Rotation paths and how fast each direction turns (degrees a step)
Each turn is a multiple of 5 degrees from 10 to 175, or 0.
Each row of a path follows its step; steps can be skipped.

step 0: [-32   7 -35  17  -8   4   7   7  15  -7  -5  -9  -7 -43  19  12   5  13
 -22  25 -19   7 -30 -37  -5  10 -22  -1  10 -11 -11  11 -19   8  15  -9
   9 -58 -40  26  16  48  30   8   4  -2 -22  -8   5 -35  25  -1  -5  16]
step 1: [ 22 -26   8   7   5 -28  30  28   9 -19 -18  11   4 -35   0 -13   4 -12
  52   9 -10  13  11   8 -23 -20 -25  44  54 -13  22   1 -29  29  26   5
   0  17 -22   5  -4  -3 -33 -23   6 -12 -26  12  19  -1  -2   6   5 -15]
step 3: [ 14   0 -38   4  34   2  13  20  20  18 -24 -11   1 -32  20  -5 -21  35
  10 -34   8   7  -4 -22  23  -7  -6 -22  45   4  -8  13 -21  13 -24 -19
  34  -5 -34  16 -17  53 -17   4  13 -26 -13  23  -3 -18  -5  -6  -4  25]
step 4: [-28  16  24  50  -3 -26  -5   1 -19 -16 -49 -25  -8 -27   8  15 -21  -7
  45  30 -14  19   6   6 -20 -13  -4  14  13 -21  34  21   6  37  14  -8
 -17  10 -32   8  12  11  11   4 -43  -2  -7  -7  23   1 -13 -18 -16  11]
step 5: [ 18 -30 -21  13   0 -18  32  38 -19  22   4 -23   3  -1  18  29   0   8
   0  20  44 -11   1  -8  12  -3 -35  34   0  44  21  28   2  29 -12  -6
  -1  14   6 -47 -12   3   3 -18  14 -41  13  27   3   3  12 -12  19   3]
step 8: [-10  -6  -2  27 -44  -6   2   6 -31 -10   2  -7  24   2  25  20  -7 -10
 -35  25  36 -14   0 -18  -5  -9 -30   7  31  -6  20  27   4  38  29  -4
  -6  32  11  -2 -13   4  -3 -24  -7 -30 -34 -14  30 -31  35  18   5 -26]
step 9: [ 27 -13 -42 -10 -25  -4 -36  17   9  11  -7 -35  -3 -26 -25 -33  31  -3
  -9   0  -6   5   6 -28  -6   6 -22  26  26   0  29  20 -35  11 -26  -2
 -35  10   6 -20  -5   0 -12  -7   3   6  14  17 -48 -35  -6   5   9  35]
step 12: [ 12 -30  -5  15  21  -6  -3   8 -17   6   3 -27  15 -23  -9 -15  13 -20
  -2  33  -6 -15  -4 -12  17  37 -22 -11  10   1  69  11 -12 -13   1  10
 -11  46  -3 -11  37   0 -12   3   6 -19 -20  19  -1 -30  23  -3 -35  42]
step 13: [ 22 -19  -7 -22  18 -22 -11 -13  23   5 -20 -54 -16  26 -14  10  26   0
 -22 -17  11  21 -11  10  -1 -14 -26  16  31 -29   7  18 -15  12   2  10
   7 -27  27 -23  27  31  13 -17 -32 -16   2  20  -1  16 -33 -42 -15 -13]
[ -4   5   9   7 -10  -1 -11  -3   3   5   2  -4  -4   8  -9   0  -1   0
  -3   3   4   4   1  10  -9  12  -2   5   9  -7  -9   1  -2   2  -2   4
   2   0  -1   6   4   5   6   3  -9   6   7   8   9  -4   1  -3  12   2]
160
[ 11   6   8  -7  -4   3  -2   0  -2 -10   0  -1   2  -4  -3   5 -14   0
   9  -7   3  -3   0  -2  -2  -7  -6  -7   8  -5   3   0   8  -4  10   5
  -7  -4  15   0  -3   6   3  -3  -6   2  -5   2   0  -6 -12   0   1  -3]
155
[-15 -12  -2  -1  -6 -11   0   1   5  -8  -3   6   1   5   9   2  -1   0
   4  -3   1  -4   9   4  -7  -1   3   1  -3   3   4  -2  11   8   8   4
   8   9  -1  -8   1  -3   4   1  -3   1   1   8  -3   0  -4   5   7 -13]
115
[ -3   1  -2  -2  -2   2  -7   2  10   4  -5  -2   1  -2   4  -2  -3  -2
  -8 -10   6  -3   7   9   5   0   4   1   2  -1  -5  -4   3  -9  -8  -7
  -7  -4   2   6   8  12  -2  -4   1  -8   2   6 -18  11  -3   0  -3  -6]
100
[  0  -2  -5  -9  -4  -2   7   1   1   4   1   1  -6   6   6   7  -5   6
 -18   1  15   2 -10  -4  -5  -2  -2   2  -7  -2   0   5   3   3   2   5
  11 -11   5   3  -8  12  -2   1   1  -2  -4  -1   6   2   4  -2  -2  -3]
135
